One turn sends every row of this set to another row. A few are shown first. Where does it send the rows asked after them?
K19: [ -5 -12  20  -3 -20 -12  15  -4   0   2  10  -1   1  14  -5 -10  -3   8
 -14 -24]
K882: [-13  -5   0   4   6  -5  24 -10  14  35  -1  -7 -20  15  12  -4   2  -8
 -15 -12]
K119: [-12   1  16   2   7  -7   9 -11   8  31 -15  18 -16  15  12   9  -9   1
 -28 -14]
K304: [-14   3 -12   2   6 -24  17 -20  13  24  -7  -1 -11   7  17  -3 -19  -1
 -17 -20]
K716: [-22  -8   1 -12   3 -23   1 -15   3  25 -16  15  -8  14  15   1  -9   8
 -27 -12]
K445: [ -7  -7  10  -7   5 -25  11  -1   5  34  -4  -4 -14   4  18  -2   3 -13
 -17 -25]
K28: [-15  -4  25  -2  -4  -6  14 -21  15  -3   3   5  -9  12   0  -4  10  15
 -10   1]
K465: [-21 -15   4  -6   4 -12   6   2   5  27  -1   0 -17  22  13  -6  -3 -11
 -20 -14]
K436: [-25  -1  34 -12  -2 -16  13 -18   3  19   5  10  -2  -9  26  13  -4  24
 -10 -17]
K585: [-22 -19  13  -7  -7 -32  15 -10   2   4   0   5  -9   5   9   0   8  15
   1 -28]
K383: [-19 -14  16  -5  -5 -25   7  -9  -9   1  -5  -2 -13   2   7 -10  16   7
  -2 -26]
K21: [-31   5  14 -12  -7 -29  15 -11  -6  14  12   7 -10  -4  23  -5 -15   9
   1 -34]
K898: [-17 -14   5  -6 -12 -16  32  -3   2   0  10   8  -4   7  -1 -10 -15   1
 -12 -21]
K474: [-19   3   8   4   8 -17   5 -12   1  33 -15  18 -21  16  16   8  -3   1
 -19 -24]
K110: [-15  20  30  -5  -6   5  28 -25   7  16   7   2  -9  -1   7  -8 -10   5
 -12  -7]
K559: [-28  13  23  -9  -2 -22   8 -15 -12  11   5  -2 -16  -8  20 -15  -5   1
  -2 -30]
K796: [ -7   4   1  13   8 -12  17 -14  13  28 -10   9 -18  13  10   6 -13  -6
 -20 -21]
K205: [-28   5  33  -9   3 -10   4 -20   4   6   3   5 -12  -1  21  -2   8  23
 -13  -6]
K991: [-26   9  18 -13  -6 -21   8  -6 -13  15  13   3 -10  -2  18 -17  -1  17
  -9 -38]
K932: [-11  -6  29   4  -5   0  13 -14  18   7  16  -5  -2  14  -2  -8 -12  10
  -8 -14]
K45: [-12   0  12 -10  -2   1  20  -8   3  41  -4   6 -13  15  14   4   2  -2
 -26  -7]
K418: [-32   2  20  -3  -5 -13   8 -11 -14  14  12  -3 -11   3  21 -10   0  21
  -7 -36]
K869: [-18  -6   0 -11   2 -20  11 -20   8  28 -18  18  -8  18   9   1  -6   9
 -25  -9]
K687: [-21   7  34  -8   6  -8   9 -18   6  19  10   0  -8  -9  26  -4   3  27
  -9 -24]
K565: [-18 -10  17  -6  -9 -23   5 -11  -4  -6   0   4 -10   3  11  -3  19  17
 -11 -15]
K93: [-12 -12   9  -1  -8 -23   7  -8  -1   1   7  -5  -5   3  10 -10  13  17
  -5 -34]
K810: [-10   5  -4  -1   6 -19  17 -17  12  25  -9   1  -3   0  19   0 -24  -1
 -25 -14]
K996: [ -7   1   1   8   6 -20  13  -5   3  25 -13   8 -15   8  16   5 -11  -9
 -22 -28]
K961: [-19   6  13  -9   1 -21   3 -11   3  43  -1   4 -18  17  20   2   4  -7
  -9 -20]
K602: [-14   4  12   0   2  -7   6  -9   6  40   4  -8 -12   6  31   5  -6  -6
 -19 -12]
K74: [-16  -7   1   8   4 -12   3  -6   5  25 -12  15 -18  21  12   6  -7  -4
 -21 -16]
K489: [-14  -7  19   5  -8   6  17 -19  10   2   3  -1  -8  13  -2  -6   2   8
  -8   2]
K329: [-16   9   7   8  12 -13  10 -10   6  29  -8   9 -18   6  24   6 -18  -5
 -21 -22]
K937: [ -7  -8  22   3  -5   4  17 -16  20   6  12  -3  -2   9   2  -6  -3  17
 -12  -9]
K195: [-11   7  -3  -4   8 -29  21 -19   9  27 -11   4  -8  -1  19  -2 -17  -1
 -21 -21]
K690: [-20 -15  16   3  -7   0  24 -18  18   6   9   5  -4  12   6   4  -6  17
  -9   0]
K556: [-22   4  37  -9   8  -3  19 -12  -2  18   9  -1  -7 -11  21  -7  -3  23
 -17 -28]
K309: [-12  -6   7   0 -12 -11  22  -5  -5  -6   4  -4 -10   6  -4 -19  -3  -5
 -10 -16]
K628: [-19  15  32 -11  -4   7  21 -19  11  19  16   7  -6   4   8 -14 -13  18
 -13 -13]
K220: [-20  15  23  -8  -7  -3  37 -22  11  21  12  10  -5   0  10  -1 -17  14
  -9 -13]
K319: [-10  -6   9  -5 -17  -9  20  -3   4   2  13   3  -4  16  -6 -19  -4   7
 -10 -23]
K390: [-26   0   5  -7   6 -19   2 -23   7  30 -13  15 -10  19  13   2  -8  11
 -20  -9]
K5: [-20   5  41  -7   3   2  24 -20  14  19  12   5  -8   6   1 -13  -7  15
  -9 -19]
K404: [-23  19  15  -9  -4 -22  21 -14  -6   4  11   1 -16  -8  16 -18  -2   7
  -8 -28]
K352: [-13   8   6  -1 -14 -15  21  -9   2  -9  13   0 -10   6   1 -18 -10  -2
  -9 -15]
K8: [-16  21  25  -9  -3  -5  28 -16   8   4  13   5  -8  -4  11 -14 -14   4
 -17  -9]
K207: [-13  -3  14   2 -14 -21  18 -11  -9   8   9  -8  -6   8   6  -7  12  16
  -3 -39]
K417: [-23  10  40 -10   2  -6   4 -22  -4  16   1   4  -8  -7  23   0   1  15
 -11 -11]

K436 moves to K220
K352 moves to K565
Where do these go?
K195 moves to K390
K445 moves to K961
K5 moves to K932
K796 moves to K74
K489 moves to K309
K93 moves to K991

One turn sends every row of this set to another row. A few are shown first. Where does it send the rows asked after them?
K797: [ 13  -7   9  -1  -3 -11  22  14  -4  -2   1  -1  -6  17 -21  10  -3  -5
 -13 -13   7   6 -18 -11 -27  22   9  12   3  -2  -3  -1 -11]
K596: [ 30   4  11  -7 -12   9  14   9 -10   5  -7  -8  21  17  13   4  -1  10
 -31  -5  -4 -10  12  -7  -4  24  -3   1   7  19  -1   6   3]
K278: [  3  -4   9   3 -14 -13  14  19 -11   1  -1   7  -2  17  -7  18 -11  -9
  -4 -12   4  -2  10   0 -13   9   1  27   0  -4   0  -8  -7]
K832: [ 26 -13   7  -1 -12  11  14  -3  -6  -4   9  -1  -2  10  -6  22 -15   8
 -14 -38   9  -9   3 -16  -6  14   4   4   2   4   6  10  -2]
K253: [ 12  26   4  -2   3  18  16  32  -6 -10   1   0  -2  19  -2  18   7  19
 -22 -11 -17  -6   7   5 -18  13   4  -4  11  11  -6  14   2]
K815: [ 11  28   8  -7  10  13  18  16  -1   8  -2  -7   9   9   1  -2  -2  12
 -19 -11 -21 -32   0  -3 -13   0   7   0  -3  16  -4  -6   9]
K268: [  1 -21   7  12  -6   0   4  28  -2   3   8   7   4  12 -18  -5 -13   9
   4  -1  -1  -6  -1  -5 -11   9  11   6  -5   0  -6 -14  -8]
K171: [ 14  17  20   9   3  20  -4   6   1 -11   2  -8  10  20  -7   9 -16  10
 -21 -16 -17 -10  -3 -15  -7  12   6 -10  -8  15 -13  -3 -22]
K884: [  9   7   7  -4   6   1  12  -7   5   4  -8  -1  -2  21   5  -3  -6   5
 -17 -22  -2 -16  -3  18   9  26   4  -6  -4  17   5  -2  15]
K259: [ 16   0  -2  -8 -16  12  13   3  -5   0   7   1  13  13 -11  14  -8   8
 -19 -34   6   0  -4 -19 -35  14  13   3   6   9  -4   1  -4]
K580: [ 22  15  20  11   3  13  -7   8 -10 -16  -8 -17   1  17  -6   3 -22  16
  -7  -4  -8 -16  10 -17   3  14   6  -2  -9   5  -1   7  -7]
K545: [  1  27   1   2   2   8   8   0  -4   9   0   3  -6  29  -5  -1  -1  11
 -23 -21   3  -5  -3  19 -14  24  15   0  -2  18  -3   2  17]
K711: [ 14  22  18   7  -2   1  13  12   3  -8  10 -14  -1  14 -11   1   2  15
  -9   7  -6 -10  -2   0  -9   7   9   9 -14  19   3 -10  28]
K493: [  7  11   8  19 -11   6   1  -3  -1   1  -7   5   0  36  -9  13 -12   8
 -20  -5  12  -4   4 -11 -17  32  -5  10  -9   5 -10  12  -7]
K798: [  4  13  16   3 -13  20  -3   6   0  -2  10  10   9  17  -8   9  -7   8
 -23  -9 -20  -7  11 -14  -6   4   1  -6  -8  28 -12 -18  -6]
K741: [ 22  14  -5 -13   1   8  -1   8 -12  -5   2   2  -8  13 -15   7  -3  27
 -10 -17 -13  -2  -4  -4 -10  13   9   9   2  10 -25 -13  19]
K462: [ 15 -12   2  -7  -4   3  16  17 -22  15   5   1 -10  20 -23  16   1  -1
 -29 -29   4 -11  -1  -8 -19  18  13   4  -1  -1  -3  -1   2]
K600: [ 26   1   8   2   5  15  15  -3   2  -1   1  -9  10  17   7  10  -1  18
  -8 -24 -15 -25  -3   2   6  11   2   1   2  21 -14   8   9]
K925: [  1   5   1  -8  -9  17  11   3 -12   0  10  15 -15  22 -14   1 -17   3
 -30  -3 -12 -22  16   2  -8   2   1  -9  -2  -6  -2  -7   5]
K29: [ -7  22   6   9  -2   2  15   3  -3  -4  -6   3   0  21  -8  -4 -12   6
 -19   8   6  -5  -1 -29  -7  28   8   4  -4 -11   2  -4   4]
K903: [  4   3  -3  13  -8   1   4   4   2 -15 -21   9   9  25 -13  18  -9   6
 -10   2 -14 -10  16   6  -4  14  -1   2 -11   8  -8   9  -6]
K881: [ 21   9  18   7   0  11  21  -5   4  -7   8 -17  10  19   7  -5 -11  14
 -11   1   1   2 -18  -2 -14  13   7  17   0  14 -12   5  10]
K410: [ 11   4   6   0  -9 -14  23  17 -19  -2  -1   0  -6   6 -31  12   6  -5
 -14  -9  -1  -5  10 -10  -8  12  15   9   0  -3  11  -5   4]
K433: [ 11  17  24  11   5  15  15  12   0  -1   4  -6   0  17  15  13 -14  10
 -11  -6  -9 -16   7  12  -3   7  -7  24  -8  13  -8   4   9]
K847: [ 21  22   7   2  -7  17  11   0  -5   7  20 -10  -1  27 -11  -2   2  17
 -21 -21  -1 -15  -7  -4 -19   1   7   0   4  19 -10  -3  20]
K668: [  2  19   8   3   5   6  13  -4   1   0  -2   4 -10  24   6  -3 -19   1
 -17 -20  -2  -5  -1  25   4  11   2   9  -2   9   1   0   9]
K920: [  6   8   8  -4 -17   2   9  25  -5  -5   5   7  -4   3 -16  24  -7   7
 -12  -7  -3  -9  19  -1 -28   6  11  13 -17  11  13  -5  10]
K221: [ 12  16   6  -1   8   1  18  -7   4   0  -8  -1  -6  20  -1 -11 -14   5
 -20  -3  -1   0 -14  23  -9  16  13   5  -5  14   0   7   3]
K181: [ 20  18   9   8  -7   7  14  16  10 -15  18  -6 -10  28   4   6 -10  10
 -18 -10   2   3 -17  -3   3  -2   5   1   2   2   2   5  -9]
K782: [  9 -27  11  14  -7  11  11  24 -11  15   8   2   6  15  -8  -6 -17   7
 -14  -3   5  -8   3  -7  -6  11  11   5  -5  -1  -2   1 -14]
K612: [ 24 -19  -3  -7 -12   9  19  -1  -2 -14   6  -1   2   6 -11  13 -12  14
  -8 -13   4   6 -10 -11 -21  10  22   5  -1   6   1   9   3]
K568: [  9  21   0   2   0  -4   9  -7  -3   0  -9   1  -3  18 -11  -6  -3  12
 -13  -5  -2  -2   1  21  -1  19  20   5  -8  19   1  -1  20]
K975: [ -1  -7  -5  -7  -2   0  25  28 -19   5  -7   3   6  11  -4  14  -5  -6
 -18 -16 -10 -14   6  -5 -10   3  18   7   3  -9   2  -1  -7]
K800: [  8   5   9  -1  -1   5   3  20   4  -3   0  -6   6  21  11  14 -12   9
 -20 -16  -5   0  -7 -11  12  17  -7  14 -14   9  -7 -20  16]
K649: [  6  -1   4  -2  -3   8  14  -2   0  -6  12   5 -18  24 -20   1  -2  11
 -23  -1   1 -17  -4 -18   1  25   9 -20  -4  -5   5  -1  13]
K678: [  5   5  12  -6   0   9  19  23  -7  -3  -1   2  -9  -4   0  17 -28   2
 -16  -8  -3  -9   7  -8 -19   5   8  22 -15  -5  12  -2   0]
K30: [  3 -17  10  23   2  17  17  34 -14   9   4   2   2  13 -18   5  -9   5
 -19 -15  -3  -8  11 -10   4  12   7   1  -3   0   4   7  -8]
K879: [  9  -9  11  16  -9   0   6  24  -3   0  12   7  -3  16 -32  -4  -4   8
   2 -11  -1  -5   2  -3 -24  12   3  -1   7   6  -5  -3 -14]
K275: [ 38  19  13 -12  -9  -6   6   7  -6   2   5  -4 -11   8  -6  -7 -11  16
 -19  12  -2 -15   1  -1 -10   6   8   8  -7   9   1  -6  -3]
K574: [ 17   3  13   4   2  24  -6  12 -15  -8  -2  -8 -16  24  -4  -2 -22  24
  -5  -2   2  -9   2 -21  -8  16  -2   7  -6   6  -7  11  13]
K270: [  8 -14   8  15   7  11  15  24 -15  10  -5   1   8   6 -31   0  -5   6
 -17 -23  -8  -6   5 -20  -5  23   2   0   2   5  -7  -1  -3]
K654: [  8  -9  -7 -10   1  16   8   0   0  -4 -12  11   5  24 -10   4 -18   6
 -27  -3 -20 -15  -4   5 -19  11   2  -9  -6   3 -19   2 -10]
K211: [  5  11   9  -5  -1  -1  17  26   3  -7  -9  -1   8  -5  -9  22  -8   1
 -12 -18 -10 -18  10 -17 -15  14   9   3 -13   5  18  -5  -1]
K216: [ 12  -2  10  -5 -15  21   8   9   3  -3  10  12  -1  16  -6  -2   2  16
 -18   9 -13  -4   3 -17 -13   8   2 -12  -3  33  -4  -1   7]
K686: [ 19 -30   3  -4  -9  -7  15  17  -5   2  -3   2   1  20  -4  21   0  -2
 -10 -18   2 -14  -3   2 -10  19   9   4  -2   3   0   6 -10]
K447: [ -1  27   2  -4   6   5  19   0  -2   7 -10  -1   7  20   7 -10  -3   5
 -21 -15  -4 -13  -1  13  -6  22  15  -6   5  13   7   1   8]
K453: [ 11   0  14  12  -2   2  11  24 -14  10   0   5   5   5 -35  -9  -5   3
 -11 -12  -6  -9  13 -13 -24  19  -2   2   7   7  -3  -4 -12]
K578: [  2   7   7  -2  -3  27  10  20  -8  -9   3   6 -11  18   0  -8 -11  21
  -8  13  -8  -1   0 -22 -15   4   1   1   2  14  -2   8  15]

K596 moves to K800
K268 moves to K879
K612 moves to K920
Where do these go?
K216 moves to K798
K975 moves to K686
K903 moves to K493
K568 moves to K545
K711 moves to K847

